Deti: [131 177 123 126]
vala: [104 116 149  94]
mavom: [152 122 125 196]
zupi: [149 178 102 156]
key -> tag
[178] -> K856
[177] -> K196
[116] -> K792
join zupi 2: 	K856
find: [131 177 123 126]	Deti
find: [149 178 102 156]	zupi

Lidub: [ 97 123 107 107 137 114 137 146 144 101 144 182 161 155 116 126 110 112
  86  96 117 112 157 140 125 141 140  73  98 128 114 120 136 159 156  87
 102 149 114 107 146 128  93 114 136  93 137 148 153 142 124  91]
kisu: [108 124  88 144  98 122 121 130 104  81 123  96  53 121  88 162 124 165
 152  86 125 172 140  97 100 140 114 128 105  91 125 151 105  88 162 136
 140 185 168 164 155 170 112 127 100 145 171 140 172 111 176  80]
keset: [ 91 139 111 130 116 107 113 128 135 102 140 173 154 147 124 115 134 109
  99  87 103 124 161 132 139 152 122  89  95 101 129 121 141 134 142 101
 121 134 116 139 122 143  92 126 122 112 143 125 123 130 129  95]
Rafum: [136 139 160 115 107 101 129 134 126 125 123 137 112 135 179 110 165 148
 173 173 139 144 111 121 123 140  87 126 146 107 107 123 156 146 117  99
 142 105  99 156 106 139 128 167  99 155 142 104 126 111 141 163]
kinos: [131 134 146 126 125 142 118 117 129 142 125 125 144 129 135 107 121 125
 122 137 132 139 121 151 143 124 122 148 133 139 117 141 138 124 129 124
 131 125 134 126  98 126 143 140 126 138 122 118 102 127 136 142]
mobup: [112 106 112 138 106 135 115 132 119  94 135 131 124 122 125 121  91 103
 109 114 118 122 136 124 137 150 133 117 102 106 118 140 137 124 152 100
 125 157 137 145 129 130 113 109 118 101 171 125 139 126 139 120]
gabos: [134 114 143 136 118 109 155 138 131 125 127 151 145 129 147 131 151 109
 134 166 141 101 134 105 130 137 127  96 123 112 128 103 143 162 114 125
 122 122  89 158 126 107 128 135 116 124 127 111 138 138 108 145]
folat: [138 117 152 103 116 142 141 135 133 112 118 125 123 141 159 103 118 160
 165 175 150 157  89 158 120 126 110 139 137 138  67 149 140 154 154  99
 136 142 133 144  89 141 153 171 105 136 152 116 137 126 152 155]
bikem: [102 169 121 124 138 133 108 114 139 140 128 134 154 150 137  91 126 147
 100  95 116 163 141 178 139 120 107 140 130 144 124 146 127  97 133 116
 139 121 142 113  88 151 135 138 129 157 125 127  89 108 153 105]
vavug: [141 103 139 124 127 152 143 128 134 122 123 136 156 134 129 112 120 113
 106 153 143 118 112 134 137 130 145 130 110 135 100 126 133 148 139 121
 121 132 113 138 103 113 138 122 131 119 127 122 110 144 112 147]
tags:
[141] -> K359
[151] -> K297
[140] -> K293
[150] -> K618
[142] -> K524
[149] -> K786
[139] -> K218
join folat 14: 	K359
find: [ 91 139 111 130 116 107 113 128 135 102 140 173 154 147 124 115 134 109
  99  87 103 124 161 132 139 152 122  89  95 101 129 121 141 134 142 101
 121 134 116 139 122 143  92 126 122 112 143 125 123 130 129  95]	keset
find: [141 103 139 124 127 152 143 128 134 122 123 136 156 134 129 112 120 113
 106 153 143 118 112 134 137 130 145 130 110 135 100 126 133 148 139 121
 121 132 113 138 103 113 138 122 131 119 127 122 110 144 112 147]	vavug
find: [ 97 123 107 107 137 114 137 146 144 101 144 182 161 155 116 126 110 112
  86  96 117 112 157 140 125 141 140  73  98 128 114 120 136 159 156  87
 102 149 114 107 146 128  93 114 136  93 137 148 153 142 124  91]	Lidub
find: [138 117 152 103 116 142 141 135 133 112 118 125 123 141 159 103 118 160
 165 175 150 157  89 158 120 126 110 139 137 138  67 149 140 154 154  99
 136 142 133 144  89 141 153 171 105 136 152 116 137 126 152 155]	folat

